(in the rows, 128 means zero)
Each named turn below is shown by a few rows before and after it. Which turns, in which order, take the first row of each later pair to the second? The first pair is answered.
N:
[ 99 136 146 144 131 129 169 137 132 148 140 111]  ->  [110 146 154 127 122 124 159 127 163 136 151 119]
[139 124 127 124 100 140 137  97 146 131 122 134]  ->  [133 125 136 112 141 113  96 122 149 114 128 149]
[143 133 148 112  78 132 163  75 169 120 128 155]  ->  [117 127 156 100 161  85  91 129 146 100 129 172]
[124 124 142  99 235  97  95 204 139  96 138 139]  ->  [111 105 101 165 167 157 205 177  64 153  99  81]
T:
[142 140 155 161 123 149 153 129 145 149 133 127]  ->  [159 130 131 157 104 153 138 109 128 134 110 137]
[137 123 111 139 129 105  85 121 107 114 102 128]  ->  [119 136 143 130 157  93  91 147 133 124 135 127]
[ 94 134 141 128 154 127 147 154 141 140 139 131]  ->  [106 121 115 145 120 145 159 133 112 143 111 124]
[120 107 128 128 149 148 107 122  93 135 123 136]  ->  [117 110 137 121 156 139 103 129 103 134 131 140]
J:
[145  87 105 153 157 132 136 128  79 130 106  60]  ->  [137  90 111 153 173 121 119 136  78 125 112  65]
[ 91 125 155 121 190  62 181 145 172 166 165  74]  ->  [104 127 152 104 202  49 140 145 186 144 163  96]
[134  96  99 103 122 116 118 133  74 132 110  78]  ->  [126  95 103  99 130 113 116 138  75 134 112  77]
R:
[141 112 109 130 123 110  95 135 107  82 122 159]  ->  [152 113 107 130 100 121 109 117 114  84 117 155]
[150 112 112 125 120 117  75 109 103 106  99 146]  ->  [161 119 119 117 105 122  78  98 122 103 106 149]
[119 133  99 141 118 125 158 126  98 132 115 135]  ->  [131 149 129 115 118 113 147 123 155 117 145 149]
U:
[105 126 156 117 164  99 133 142  79 142 118 129]  ->  [128 129 156  90 159  88 105 127 110 113 119 151]
[172 129  88 143 107 138 105  90  99  95 105 127]  ->  [137 123  95 173 132 144 140 127  64 134 112  98]
[174 109  81 144  70 136 111  74 134  90 101 130]  ->  [117 107  87 189 104 151 165 121  80 148 105  89]
[165  83 120 136 178 118  95 116 108 135 165 128]  ->  [176  83 111 135 161 127  97  99 110 129 157 135]
Then:
(2 to 3 turns a pair)
[103 168 173 134 169 120 151 165 150 160 189 124]  ->  [133 175 171 106 155 112 116 144 188 126 190 151] -> N U
[ 90 120 132 161 149 125 174 168 156 208 132 112]  ->  [105 135 153 135 144 116 163 154 209 193 156 122] -> N J
[166  98  89 132  75 155 120  70 190 117  89 134]  ->  [ 81 116 148 153 187 123 133 180 180 171 146 104] -> R T
[142 125 110 147 132 109 140 139  78 111  84 118]  ->  [123 155 162 135 148 104 170 159 141 133 138 110] -> N R T
[198 139 150  85  68 144 107  80 185  63 150 157]  ->  [127 151 204  97 175 106  96 172 186  96 200 141] -> T T N
[ 81 152 164 108 166 141 124 143 142 154 183 108]  ->  [105 125 101 136 104 180 146  98  73 158 117 101] -> N T
[161 125 118  82 119 119  63 124 165  98 133 153]  ->  [ 90 122 131 135 168 128 131 196 109 172 151  97] -> R T T
[170 118  99 130  56 156 148  74 137 105 103 121]  ->  [168 132 135 102  74 137 141  85 195  99 140 130] -> J N J
[ 96 139 147 113 231  92  80 180  99 132 140 147]  ->  [ 98 164 189 107 203 102 129 171 173 152 185 134] -> U T
[147 148 161 102 100 126 150 103 207 124 165 136]  ->  [112 102  90 161 130 139 144 134  50 148  88 109] -> T N R
[115  92  71 144 118 121  81 160  36  63  52 150]  ->  [ 46 118 138 157 187 103 125 233  64 119 121 118] -> U T T
[161 129 108 150  49 170 185  54 182 133 125  77]  ->  [128 152 169 133 106 138 185 105 235 147 186  77] -> T T T
[ 87 151 150 102 155 124 116 144 170 142 166 130]  ->  [ 94 138 124 132 100 163 173 111 137 169 141 103] -> N R
[159 132  88 131  93 147 142  76 108 106  99 128]  ->  [ 97 139 116 156 170 129 153 153  75 146 122 103] -> U J
[ 48 118 146 163 180 135 166 176  76 173 144  77]  ->  [151 147 159  89  72 136 135  65 224  99 166 136] -> T R
[ 70 158 172 137 195 125 148 201 168 167 195 131]  ->  [125 113  63 182  77 194 182 110  64 162  88 117] -> N T
[107 117 142 137 161  95  96 165 127 150 134 142]  ->  [100 122 149 154 142 115 142 156 129 177 143 122] -> U T N
[147 163 181 101 127 107 124 130 227 123 183 140]  ->  [ 99 129 128 185 123 150 203 156  88 192 134  79] -> N N
[ 92 123 140 132 200 106  95 188 101 140 128 136]  ->  [170 131 124  91  97 124  83  96 177  88 119 170] -> U R R
[153 107  58 175  59 151 183 113  99 142  62 111]  ->  [153  99  50 142 128 101  75 148  81  90  50 157] -> T N
[116 157 122 123 102 122 145  93 190 106 142 136]  ->  [129 138  88 125  95 125 120  78 149  93 105 140] -> N U J
[129 156 181 100 156  96  96 123 211 109 145 161]  ->  [ 96 159 195 130 166 108 150 148 195 156 161 126] -> T N
